One turn moves every row onto another: examples first, then more rows asked
satag: [ 1.00 -2.05  0.01 -0.17  2.69 -2.61 -0.92 -2.30  0.35 -1.27  1.43 -1.61
  1.66  1.75 -0.01 -2.92  0.25]
bedi: [ 0.88  0.01 -3.84 -1.87 -0.61 -0.38  0.18 -0.54  0.49 -1.20 -0.15 -0.49
  2.75  0.76  1.46 -0.55  1.10]
rinor: [ 0.97 -2.09 -1.47 -1.22 -1.05 -2.09 -0.39 -0.13  0.88  0.16  1.34 -1.75
  2.11  2.69  0.24 -1.45 -1.11]
Dofa: [-0.37 -0.72  1.35  0.96 -2.76 -0.31  0.97 -0.86  0.79  2.23 -1.19 -0.64
 -0.74  0.63 -0.30 -0.98  0.07]
fub: [ 0.35 -2.85 -2.40 -1.02  2.65 -0.16 -0.77 -0.95  1.04 -0.18  0.14  0.42
  2.07  1.31  1.01 -0.62 -0.34]
pefev: [ 2.78  0.26  3.44  0.56  0.58  0.77 -1.35 -1.33  1.65 -1.61 -1.67 -1.17
 -0.96 -0.72  0.24  0.10  1.38]
bal: [ 0.35  2.14  1.43  1.18  1.28 -0.17  1.30  0.16  1.38 -3.13 -0.25 -0.55
  3.21  1.73 -0.88 -0.24  0.82]
kov: [-0.49 -1.18 -3.76 -0.01 -2.22 -0.49  1.03 -0.94  0.54 -2.56 -0.10 -0.97
  0.58  0.74 -0.74 -0.14  0.37]
tidaf: [-1.61  2.09  0.72  0.02 -1.04  0.74  0.76 -0.67  0.58 -2.92  0.32 -1.23
  3.35  0.42  0.69 -1.24 -0.09]
revut: [ 2.42 -0.33  1.90 -1.55 -1.22  2.63  0.16 -0.77  1.07 -0.94 -0.86  0.76
 -1.11 -0.44  0.77 -0.17  1.93]
dafi: [ 0.56 -1.03 -1.45  1.61  2.94 -1.19 -0.20 -1.41 -0.14 -1.31 -2.10 -0.70
  1.80  0.14  1.01 -3.01  0.67]
sisi: [ 0.04  0.32 -1.02  1.09  0.34 -3.28  0.50 -1.93  1.23 -2.32 -1.08 -3.20
 -0.18  1.77 -1.53 -1.14  1.08]
Binu: [ 1.81 -0.34  2.82 -0.39 -2.63  0.99 -0.97 -0.55  1.38 -1.81  0.21 -1.04
 -0.81 -1.59 -1.27 -0.88  0.37]
san: [ 1.79 -1.12  3.06 -0.21 -1.71  0.11 -2.31 -0.92  0.37  1.18  0.82 -0.58
 -0.65 -0.26 -0.20 -0.53 -0.15]
Lusiv: [ 1.83 -0.21  1.48  2.20 -0.98 -0.42 -0.94 -4.25 -0.70 -2.26  1.42 -1.36
  0.75 -0.26  1.11 -0.53  1.79]
Dibug: [-0.31 -1.23 -2.16  0.49  2.18 -0.06  1.96 -2.53 -0.57 -1.84 -1.83 -0.62
 -0.14  1.25  0.61 -1.05  2.16]
biku: [ 1.01  0.13 -0.50 -0.19  1.02  0.15 -0.43 -1.93  3.15 -0.86  0.32  2.07
 -0.36  0.07 -1.49  1.61  2.29]
Kob: [ 0.70 -0.20 -0.84 -0.56  0.01 -3.34  0.82  0.08  0.67 -1.11  0.43 -2.07
  1.97  0.96 -2.68 -2.71  0.70]
bog: [ 2.98 -0.82  3.06  0.09  0.49  0.37 -2.76 -2.10  0.15 -0.27  1.05  0.20
 -0.41 -0.04  0.59  0.10  1.26]
Pavun: [-0.94  1.72  0.69  0.79  0.21  0.88  1.74  0.15  1.29 -2.06 -1.18  1.17
  1.90  1.85  1.02 -2.50  0.38]
Sogi: [ 1.97 -1.04  1.80 -1.24 -0.40  1.19 -2.22 -0.83  1.40  0.78  0.89  1.78
 -0.92 -0.07 -0.23  0.32  0.83]

Binu moves to revut
Dofa moves to biku
rinor moves to fub
Where do these go?
kov moves to Dibug
Pavun moves to bal
san moves to Sogi
bedi moves to dafi

One turn moves every row onto another: examples first, then more rows asked
Bupa: [-1.20  2.44  0.71  0.49 -0.70  0.78  1.26  1.90  1.12  0.44 -0.50  1.08]
vati: [-0.44 -2.13  1.38  0.25  0.57 -1.03 -2.88  0.05 -0.81 -1.27 -1.94  0.64]
Lelan: [ 0.38 -0.67  0.34 -2.54 -0.98 -1.25  2.24 -1.66 -0.71 -0.81 -0.93  1.34]
bemeb: [ 0.66 -0.94  0.43  2.95  0.36  0.88 -1.47 -1.27  2.12  1.22  0.08  0.92]
refo: [-1.03  0.42 -1.68 -1.02 -0.53  1.10 -1.39 -0.19 -2.27  0.18  1.51  2.30]
bovu: [-0.06 -1.71  1.08  0.11  0.92 -1.59 -2.97 -0.13 -0.72 -1.08 -2.06  0.61]
sig: [-0.11 -1.11  2.68  1.07  1.99  0.79  1.84 -1.15 -1.19 -0.27 -0.04 -1.15]
gedid: [-1.04  2.54  0.24  0.83 -0.46  0.75  1.64  1.53  1.20  0.30 -0.17  0.91]
tafas: [-0.95  0.45 -2.15 -0.94 -0.46  1.12 -1.76 -0.17 -1.95  0.24  1.26  2.24]
vana: [-0.88  2.31  0.23  0.29 -0.64  0.58  1.53  1.85  1.36  0.84 -0.32  1.27]
Firo: [-0.14 -1.93  0.99  0.15  0.86 -0.94 -2.79 -0.16 -0.93 -1.62 -2.21  0.35]
nuluk: [-0.06 -1.24  3.11  0.51  1.69  0.86  1.09 -0.17 -1.07 -0.67  0.94 -1.18]
Rinop: [ 0.06 -1.72  1.09 -0.01  0.67 -0.76 -2.77 -0.14 -1.07 -1.60 -2.41  0.19]
bonez: [ 0.64 -1.25 -0.31  2.66  0.54  0.35 -1.22 -1.52  1.87  1.84  0.10 -0.13]
pomo: [-1.18  2.27 -0.04  1.16 -0.26  0.48  1.32  1.86  1.08  0.96 -0.79  1.29]
fele: [-0.95  2.60  0.04  0.11 -0.64  0.31  1.19  1.80  1.23  0.79 -0.68  1.26]
vavu: [ 0.04 -0.91  3.19  0.60  1.69  1.07  1.10 -0.71 -1.11 -0.21  0.67 -1.51]
lil: [-1.07 -0.18 -1.73 -0.51 -0.84  0.88 -2.17 -0.90 -2.40  0.29  1.08  1.77]
kozem: [ 0.38 -0.76  0.07 -2.77 -0.44 -0.69  2.53 -1.76 -0.18 -0.32 -0.96  0.80]
subi: [ 0.87 -0.60 -0.42 -2.56 -1.02 -0.68  2.48 -1.53 -0.51 -0.28 -0.73  1.25]
gobe: [ 0.20 -1.80 -0.48  2.74  0.16  0.42 -1.21 -1.21  1.91  1.39  0.41  0.35]
mezod: [ 0.78 -1.07  0.60 -2.21 -1.31 -0.77  2.44 -1.63 -0.62 -0.58 -1.26  0.60]
Gov: [ 0.01 -1.26  2.77  0.51  1.61  1.40  1.11 -0.55 -1.05 -0.63  0.64 -1.76]
zibu: [-0.90 -1.90  0.89 -0.33  1.32 -0.44 -2.98 -0.73 -0.66 -1.81 -1.63  0.44]
gavev: [ 0.83 -1.13  0.45 -2.46 -0.61 -0.93  2.33 -1.63 -0.67 -0.19 -1.43  0.89]
Dize: [-1.01  0.29 -2.02 -0.65 -0.63  1.48 -1.69 -0.84 -2.02  0.30  1.51  1.88]
fale: [ 0.69 -0.62 -0.13 -2.70 -0.80 -0.95  2.40 -1.44 -0.93 -0.16 -0.91  1.28]
Geb: [-0.87 -0.27 -1.95 -0.63 -0.36  1.40 -2.25 -0.61 -2.19  0.33  1.15  1.94]
redun: [-0.48  0.15 -1.44 -0.95 -0.55  1.44 -2.06 -0.56 -2.20 -0.04  1.23  2.51]
tel: [ 0.66 -0.82 -0.07 -2.29 -1.15 -1.14  2.22 -1.71 -0.63 -0.28 -1.42  1.16]
remig: [ 0.37 -1.53 -0.23  2.74  0.44  0.47 -1.26 -1.31  2.03  1.50  0.49  0.15]
zubet: [ 0.81 -1.26 -0.57  2.60  0.81  0.61 -1.03 -1.37  1.86  1.33  0.63 -0.15]
lolak: [ 0.09 -1.19 -0.36  2.45  0.74  0.68 -1.26 -1.72  1.98  1.73  0.67  0.07]
rine: [-1.15  2.47  0.38  0.97 -0.77  0.86  0.84  1.61  1.47  0.83 -0.44  0.33]
lar: [-0.37 -2.17  0.86  0.35  0.74 -1.24 -2.51 -0.33 -0.90 -1.48 -2.36  0.85]
kife: [ 0.26 -0.71  3.31  0.52  1.62  1.46  1.15 -0.47 -0.98 -0.59  0.44 -1.24]
mab: [-1.12  2.09  0.63  0.90 -0.38  0.84  1.16  2.03  1.48  0.92 -0.47  0.80]
lile: [-0.77  0.65 -1.98 -0.51 -0.60  0.89 -1.99 -0.95 -1.90  0.21  1.23  2.29]
Zema: [-0.17 -0.79  3.19  0.51  1.58  1.11  1.13 -0.68 -0.95  0.13  0.75 -1.58]

sig moves to bemeb
nuluk moves to zubet
Where do these go?
redun moves to kozem
Gov moves to bonez
mezod moves to rine
fale moves to vana
remig moves to Firo
Bupa moves to Dize
lile moves to Lelan
subi moves to fele
lar moves to kife
mab moves to Geb
Zema moves to gobe

